In the data rows, the value 128 means zero.
Here are some numbered points:
[ 92  87  85 123  85 102  88 127 128 119 109  97 137] 0
[204 196 195  94 169  94 165 104 107 140 111 107 126] 1
[137 159 202  94  92  94 192 101  97 101  97 126 111] 2
[109 113 116 158 111 158 121 190 184 159 135 104  92] 3
[108 112 128 106 179  94 113 150 155 141 157  97 103] 4
[ 96  98  92 122 104 131 102 101  97 125 122 112 120] 5
[106 117 113 185 100 195 114 197 190 114 134  98 116] 6
[149 169 152  94 162  94 204  98  97  93  97 101 178] 7
[121 124 112  94 177  98 101  98  97  93  97  97 147] 8
[150 162 189  94  99  94 168  98  97  93  97  97 236] 9
[142 117 115  94 126  94 134 104  97 123 166 130 119] 10
[205 214 186  94 171  94 175  98  97 140 114 152 165] 11
[151 175 161  94 156  94 157  98  97  93  97  97 191] 12
[137 162 150  94 130  94 176  98  97 120 112 205 157] 13
[138 134 119  94 140  94 150 123 142 116 106  97 125] 14
[173 204 160  94 150  94 169  98  97  93  97 124 220] 15
[185 195 211  94 195  94 226  98  97  93  97  97 208] 16
[113 109  96 132 129 136 128 164 181 125 122  97  85] 17
[130 144 132 129 139 128 169 116 124 119 141 100 150] 18
[ 84  85  85 150  83 163  88 127 147 134 154  97  85] 19
[178 173 174 115 155 109 138  98  97 127 117  97 143] 20
[ 84  85  85 133  87 157  88 137 138 177 150  98  85] 21
[ 84  85  85 255  83 255  88 255 255 103 148 130  85] 22
New points follow, each followed by the numbers of its three nearest points above, nearest first.
[117 115  91  94 179 101  88  98  97  93  97  97 139] 8 14 5
[178 173 174 107 155 116 138  98  97 147 118 123 141] 20 1 11
[219 225 192  94 185  94 172  98  97 155 114 152 148] 11 1 20
[133 144 146  94 116  94 158  98  97 131 118 251 132] 13 10 2
[167 130 130  94 133  94 115  98  97 113 141 249 175] 13 10 11
[ 84  85  85 255  83 253  88 255 248  93  97 251  85] 22 6 3
[131 104 123 118 110 115 101 125 116 162 211 188  85] 10 21 5
[ 84  85  85 159  83 145  88  98  97 118 145 138 131] 5 19 0
[ 84  85  85 112 184  94  88 172 179 162 183  97  85] 4 17 3
[ 84  85  85 234  83 224  88 255 255  93 133 106  85] 22 6 3
[ 90  94  85 241  87 251  88 255 255 127 154 154  85] 22 6 3
[ 86  85  89 127 104 126  97  98  97 184 101 215  99] 5 21 0
[127 119 111  94 159  94 143  98  97 192 112 166  85] 10 14 13
[107 106  89 129 151 125  88  98  99 124 120 118 123] 5 8 0
[ 84  85  85 135  83 147  88 102  98 139 133 109 116] 5 19 0
